The rows below come in pairs that one turn or mirror swaps. Which row does each named row swap with?
The rows were stretched afterwards, more along some directions than others.
j192: [  4 -18 -17 -10   4 -22   8 -21 -19  -7 -24  22 -18   4 -17  -7   1  -6
   0  -1   8]
j759: [ 32   5  10  -6   4  24  37   2  20   5   3  29 -24 -15 -35 -39  -1   3
 -12 -11  -9]
j390: [ 10 -29 -14  15   6  18   6 -19  13  18  17  14  20   1 -28 -19   4 -16
  30   0  -3]
j373: [-20 -19 -14  -1   6  -9   7   4  -6 -12 -10  24  -7 -30  16 -17  20 -10
  -7   1 -14]
j61: [  1  32 -20  -7 -35  -9   0  -3  -4 -10 -21   8 -17  -9   7   2 -17   0
 -30  10  10]
j445: [ 11  -9 -18  -2 -30  24  14 -18   8  15 -18   1  -5  -6 -18 -19 -15  -9
   3 -26  22]
j457: [-25 -34 -50   8  -6  -8   4  -3  -2   1  -1  20 -23   1 -12   4 -17 -44
  31 -21   0]
j879: [ 12 -12 -40  -9  -3 -26  15 -13 -21  -5 -33  31 -14   1 -20  -2 -18 -24
  15 -26  22]
j298: [-18  -6  -5   0   9  -4  18  -7  -7 -10  -5  35  -6 -16 -14 -35  -1 -30
 -12  -2  -7]
j15: [  6  23 -14  -9  -9 -19   5  -8  -4   0 -11  17  -3  -7 -11   5 -13  -8
 -26  18   1]
j740: [-12  17 -19 -12 -24  -6 -18  19 -21 -15  -4  12 -13 -28 -15   4   9  15
  -5   6  30]
j97: [ 13  21  15 -14 -14  21   7 -25 -17 -20 -26  -9 -22  10   0 -25  -9   8
  31 -35  20]
j946: [  5 -37  -9  23 -12  43   4  -6  28  -2  -6   7 -13 -21  16 -21   0   2
  24 -13   1]
j667: [ 20  -2   6  17   3  12   7  15  27  -4   4  32  -1 -41  -3 -39  10   4
 -23   1 -33]
j328: [-16 -20 -36  30 -20 -18  11  17  -8  -4  -8  10  -1 -23  33 -18  10  -5
 -11   8 -14]
j218: [ -7  25 -13 -11 -21 -16 -10  -5  -5  -7 -20  13 -17 -12   8  12 -21  -5
 -34  15   4]
j491: [ 12 -14 -20   4 -36  30  10 -15  23  14 -16   6  -5 -16 -16 -22 -18  -6
  -4 -18  16]
j955: [ -2  19 -16  -3 -26 -16  -2  -3  -5  -3 -16   3  -7  -9   2   5 -17  -8
 -28  13  14]
j975: [ 32  -2  16 -14  -4 -14  16 -48 -15 -21 -53  -4  -7  -6  10 -19  12  43
   7   2  14]
j792: [-30   6   1   0  18 -16  21 -27 -34 -29 -28  45 -21 -24  -2 -32  -1 -11
  19 -14  -9]
j850: [-14 -17 -10   0   5  -3   3  -2   4  -3 -13  19  -5 -21  13 -10  18  -6
  -5   0 -10]
j566: [-22   8   1   6 -12   6  15  15   0   1 -10  20 -26 -34  -6 -24 -19  17
 -10  -1 -20]
j235: [ 41  11  11  -7  -7  16   5 -17 -16 -28 -17   7  -7 -22  -2 -42  12   9
  21 -34  32]
j226: [-11 -20  -4  16 -10  37  -1 -16   9   0 -11  -4 -14  -1  24  -6  -3   9
  32   1   5]
j907: [ 13 -18 -32   9 -36  20  17 -10  23  20  -8   5   2  -9 -28 -23 -15 -24
  -1 -19  16]
j822: [-18  -8  11   0   7  19  -2   9  -7  -3   8 -14 -21   0  25 -10   3  12
   7 -22  20]
j76: [-21 -18 -12   1   3 -10   2  15  -9 -11 -13  16 -11 -37  27 -18  15  -4
 -16 -10 -10]
j213: [  7   6 -21 -12  -3  12   6  12 -23   0   5  18 -37   2  -8 -25  -6 -29
  29 -33  31]
j775: [ 17 -36 -18   4   7  -3  20  29  28  10   6  31   5 -44 -40 -30  -6 -14
 -13  -7 -15]
j57: [  1  -9 -19  -6  -7   8  10  -7 -23 -14  -4   9 -19  -7  -6 -15 -14 -27
  25 -25  10]
j266: [-19 -30   0  21  18   6   8  22 -25 -11  16  14   4 -29  16 -45  -2 -19
  18 -33   2]
j616: [-28 -18  16   8 -12   3  12  -6 -20 -14 -21   5 -17 -33  -1 -18 -20  14
   4 -14  21]
j893: [-23   2   6  28  10  15  23   9   8 -16  -6  30  -4 -36  32 -50  -2   5
 -18   5 -50]
j281: [ 22 -22  15 -18   4  -4   4  -5 -27   3 -13  -1   1 -16 -36 -28 -20 -11
  38 -39  52]
j614: [  8   7  17  -3 -19  32   0 -16  18   9  -9 -21 -16  18  -2 -16  -7  20
  19  -4  25]
j599: [-17   8   0 -11   5 -17  11 -22 -29 -27 -36  47 -30 -32 -14 -22  -9  -5
  11 -22  10]
j365: [ 18  -2   6 -10  -9  -7  14 -45 -18 -21 -53   4  -5 -12  11 -22  18  41
  15   4  25]
j884: [ 23   5 -14 -11 -15 -12  32 -25 -23 -25 -17  -3  -8   2 -11 -19  13  -8
  15 -42  26]
j47: [-31   7 -18  -7   1  -9  17 -20 -23 -17 -33  47 -29 -24 -16 -19  -5  -5
  13 -12  -2]
j628: [ -5  21 -27  -5 -22 -17  -3  -2  -3  -3 -23  11 -14  -8  15  12 -13   2
 -33  23  -3]
j386: [ 14 -18 -40   4 -42  28   6   3  16  23  -6   2  -3 -12 -26 -17 -11 -15
   9 -22  31]
j985: [ 16 -11  10 -14  -4 -15  18 -51 -16 -15 -56   1 -14   0   0 -20   4  35
  17  -5  25]
j944: [ 16   2  16 -15  -9  -6  13 -43 -17 -16 -48  -3 -10  -9   6 -21  14  45
  18   4  21]
j251: [  8  -7 -21   8 -31  27  16 -10  21  15  -3   8  -2  -7 -14 -25 -19 -24
  -4 -22   6]
j288: [ 26   4   2 -13  -1  -5  10   0  -2 -14  -5   2 -16   1 -27 -11  -1  11
   9 -22   5]
j924: [-29 -29  -5   2   9  -4  -1  12  -3  -7  -7  10 -13 -24  26  -9   9 -14
 -12  -9  -4]
j660: [ -6 -25  -3  21 -20  41   3  -5  19  -5 -11  -5 -18 -14  18 -19   5  16
  28  -6   2]
j366: [  5 -28 -15  12  -6  30  20  13  13  10   0   4  -5 -14   1 -20 -13 -11
  14 -45  21]

j192 is swapped with j822
j759 is swapped with j213
j616 is swapped with j457
j660 is swapped with j792
j281 is swapped with j775
j390 is swapped with j740

The rows below come in pairs that one turn or mirror swaps. Which row does each named row swap with?
The rows were stretched afterwards, more along some directions than others.
j734: [ 16   6 -32   3 -18   0  24  14  -1   1 -17   7  12  11 -16  17 -12 -11]
j865: [ 24 -10 -31  -2 -17  -5  16  19  -9   3 -14   9  17  15 -42  20 -27 -16]
j859: [  3  -2   9  -1  -1  14  -1  -5 -11  10   3   7 -13   8 -16  -4  15   1]
j598: [ 22   3  -5  -5  -8   2   7  13  -4   7  -4  21 -10  -1 -17  -4   0   1]
j168: [  8  -3  -5 -10  12   8  13  -9   2   7  15  15 -20   0 -24   6  17   4]
j6: [ -4  -7 -17  -1   3  -5   4  -4   3   6  -3   3  13   7 -11  12  11 -15]
j817: [  4 -14   0  -6  -7   0   1  -4   9 -12 -10  -8   3  13 -12   1   3  -9]
j549: [ 18  -2 -16 -17   2  -2  18  12   2   1  11  19 -19  -2 -24  -6  -1  -3]
j79: [  9 -14   9 -11  -2  18  -2  -8  -2   6   7   3 -22   7 -21  -8  17  -2]
j272: [ -1 -10 -19  -9   5  -6   8 -10   0   6  -6   3   7   4 -19   0  13  -8]
j103: [ 12 -22   3  -7 -11   6 -13   2   3  -3 -16  -3  11  19 -25  -4   8 -15]
j467: [ 19  -4 -33  -4 -11 -12  25  20 -11  -3 -11  12  11   9 -39  24 -23 -20]
j650: [ 30  -9 -21 -17  -6   6  16  16  -8   4  -3  16 -24   1 -34 -14   7   1]
j813: [ 21  -3 -20 -10  -2 -10  13  11   0   1  10  27 -11  -2 -38   4  -1  -5]
j809: [  7 -15   0 -15   4  14   0 -10 -11   7  10  15 -25   9 -35 -14  27  -5]
j35: [  9 -12  -7 -19   8   7  12 -13 -13   0  11  11 -28  10 -34  -9  24   1]
j301: [  9 -15   2  -9  -9   3  -3   4   2  -8 -16  -5   3  15 -22   1  10 -19]
j296: [ 10  12 -39  -1 -11  -6  26   4  -1   0 -13   7   8   7 -20  14 -12  -7]
j77: [ 15 -12  -9 -21   7  13  19  -8 -10   3  13  10 -31   3 -37  -9  17  -2]
j230: [ 15   6 -34   1 -18  -5  19  16   0   3 -14   3  15  10 -18  19 -15 -13]
j950: [  9 -10  -7 -13  -1  17   8  -2 -12   5   4   0 -27  12 -31 -15  18   2]
j82: [  2  -9 -14  -3   2   2   4  -4  -3   9  -6   8  10   3 -12   1  23 -13]
j528: [ 13 -12   0 -11   3  18   9  -8  -9   5   8  12 -24  10 -33  -3  18  -4]
j451: [ 19  -3 -20 -12   0  -6  15   9   1   3  10  24 -14  -3 -26   1 -13   1]
j54: [ 27  -3 -17 -12 -10   6  13  14  -6   7   1  22 -19   4 -36  -4   1  -7]
j128: [  4 -16 -19 -12   3  -3   5 -14  -4   2  -4   6   4   6 -24  -2  22 -10]
j75: [ 14   9 -29   3 -16   2  19  13   5   2 -17   0  11   9 -12  15  -7 -10]
j483: [ 10  -7  -8  -8   7   8  15  -9  -6   5  16  16 -20   4 -36   5   8  -4]
j113: [ 20  10 -20  -5   2  -4  22  13   9   5   9  24 -12  -4 -20  15  -7   3]
j645: [ 20 -13 -28  -8 -19 -15  14  19  -4   1 -11   3  17  12 -31  21 -29 -13]
j785: [ 19  -5 -31  -1 -12 -14  25  22  -2   1 -10   5  15   2 -27  27 -32 -14]
j768: [ 21   0 -17 -12   0  -6  14  15   3   6   6  23 -13  -1 -29   1  -9  -4]
j132: [  3 -13 -14  -5   6  -2   2  -8   1   4  -4  12   9   4 -16   4  19 -15]
j480: [ 13  10 -38   1 -12  -7  25   9   1   2 -12   7  12   9 -24  24 -20 -14]
j34: [ 31  -1 -15 -13 -11   0  16  24  -3   7  -3  12 -15   2 -27   3  -1  -6]
j677: [ 13 -25   3 -13 -16   2  -7  -3   3  -6 -14 -11   5  20 -21  -2   7 -10]
j781: [ 11 -13 -17  -4   0   0   7  -5  -1   9  -9   7  13   6 -23   2  16 -16]
j489: [  7 -21   5  -9 -12  -3  -9  -6   3  -7 -11  -9   6  15 -15  -5   9  -9]
j920: [ 22   0  -9  -6  -2   0  11  13   8   3   8  22 -12  -2 -23   4  -3  -7]
j10: [ 23  -8 -25  -1 -23 -11  17  21  -7   3 -13   1  17  10 -27  23 -28 -14]
j130: [ 11   8 -36   7 -12  -6  24   9  -1   2 -11  10  19  13 -21  18 -16 -14]
j104: [  2  -8 -30  -8   9  -7  16  -9  -4   5  -1  12   7   2 -23   5  12  -7]
j602: [ 15 -10   2  -4  -9  18   4  -1  -7   3   5   7 -18  11 -35   3  20  -8]
j706: [ 21   3 -41  -5 -11  -8  28   5   1  -1 -14  11   7   5 -27  19 -11 -12]

j645 is swapped with j677
j168 is swapped with j113
j598 is swapped with j859

The rows below come in pairs that one turn or mirror swaps. Which row does each named row swap with?
The rows were stretched afterwards, more along some directions than others.
j160: [-21  24  34  -4  22  -8  18  13   5  -1  25  -5  -5 -54 -44 -13]
j250: [ 20   2  26 -12  27   0  22  15 -13  -2   6   0  -6 -43 -32   9]
j537: [  5 -10  14  -4 -23 -11 -21   4 -11   1 -18  69   5 -12  -6  -8]
j830: [ 18  -3   3 -15 -25   0  -9  22   0  -3 -16  23   7 -29 -11   9]
j144: [-29   3   5   5 -37  11 -18   9  -2   9  13  39  23 -10 -15 -15]
j522: [ -6   1   3  -6  12   1  13  11   0  -3   0  -4  -7 -22 -26 -17]
j338: [  7  -7  14  -8 -26 -20 -10   8 -18  -3 -13  57   1 -14  -2   0]
j551: [  6   5  12   1  26  10  32   2 -16   1  -7   1  -3 -34 -26 -14]
j395: [  8  -7  10   3 -16 -18  -6  11 -13   7  -6  44   7  -4  -8   6]
j13: [ 21   0  26 -29  21 -23  10 -19   7 -14  -6  -2 -14 -38 -17   4]
j41: [ 15 -17  13  -7 -11   5 -12 -17 -16  15 -15  33   9   3  -7  -5]
j857: [-21  12  18   3 -31 -22  -3  24  -8   5  11  47   3 -35 -15 -16]
j205: [-13   1  25  -9   3  -5  20 -16  12  -7  26 -23  -5 -29 -22 -19]
j486: [ 11   9  -1   2  -9  13  11  29 -22  12  -6  37   5 -12   1   1]
j119: [  1   5  24 -20   1  -5  10 -25   6 -12   7  12  11 -36 -36 -10]
j242: [-18   1  14  18 -27 -24   6  14 -24   6  -9  55  11 -14 -27 -18]
j381: [-21   8  30   0   4  -4  18  10  -4 -14  23   7   1 -34 -33 -23]
j838: [ -9  -3   2  -5  20   1  15   6  -1   4  -6  -9  -2 -20 -28 -21]
j200: [-26  26  13   9 -21  -6 -12  30   1  13  22  54  13 -40 -19 -15]
j299: [ 10 -13  32 -11  11 -18  20 -14 -13 -18  -6  12 -12 -21 -20 -14]
j714: [ 11   5  -5 -11 -23  -6 -13  15   6   3 -19  24  11 -29  -7   2]
j908: [  1   1  13   6  13   3   7  27 -27  22 -19  31  10 -16 -31   3]
j773: [ -1   3  14  -8 -33 -10  -3  -7   1   2   6  54  13 -13  -8 -13]
j287: [ 24  17  20 -27  30   5   9 -30  15   5   7  -1  -7 -54 -17 -11]
j304: [ 30 -11  23 -29  16  -2   6 -35  -1  -4   0 -15  -4 -26 -16   6]
j696: [ 15  18   4 -15  -7  16 -20  -1   1  20  -7  50  13 -30  -6  -2]
j948: [ 15  19  16 -21 -25   1   6   9 -12   7   6  59  11 -39 -14 -19]
j291: [ 19  17  27 -26   6   0  21 -23  -1  -6   4  24  12 -65 -34 -32]
j803: [ 10   1   1  -5 -17   3   3  24   4   0   4  16  -2  -2   7  -5]
j844: [ 29  15  -5 -15  -4   7 -12  -9  -1  13 -17  53   1 -19  12 -10]
j211: [ 20   4  24 -14  28   8  26 -30   7   4  11  -9 -11 -20  -8 -12]
j434: [ -7   4  -1 -11   6  -4  -6  -5   5   1 -20   0   7 -46 -39 -10]
j526: [  9  12  -3 -12 -14  20 -25 -13   0  17  -8  48  22 -25  -7   4]
j959: [ -1   8  24  -4   4 -17  29   9 -12 -17  17  -4  -3 -22 -30   3]
j559: [ -4 -31  46 -12  19 -21  -5 -16  -2 -10  -3  -4 -12 -28 -35  -9]
j544: [  5  -7  28  -8  26 -15  17  -4 -15  -7 -13 -11  -5 -22 -47  10]
j117: [ 41  15  11 -30  23  -3   7 -31   8  -3 -18  10 -12 -49  -7  -5]
j286: [ -2 -18  23 -17 -13 -18 -30  14  -4   1   1  23  -3 -10  -8  17]

j291 is swapped with j948
j250 is swapped with j908
j117 is swapped with j844
j696 is swapped with j287

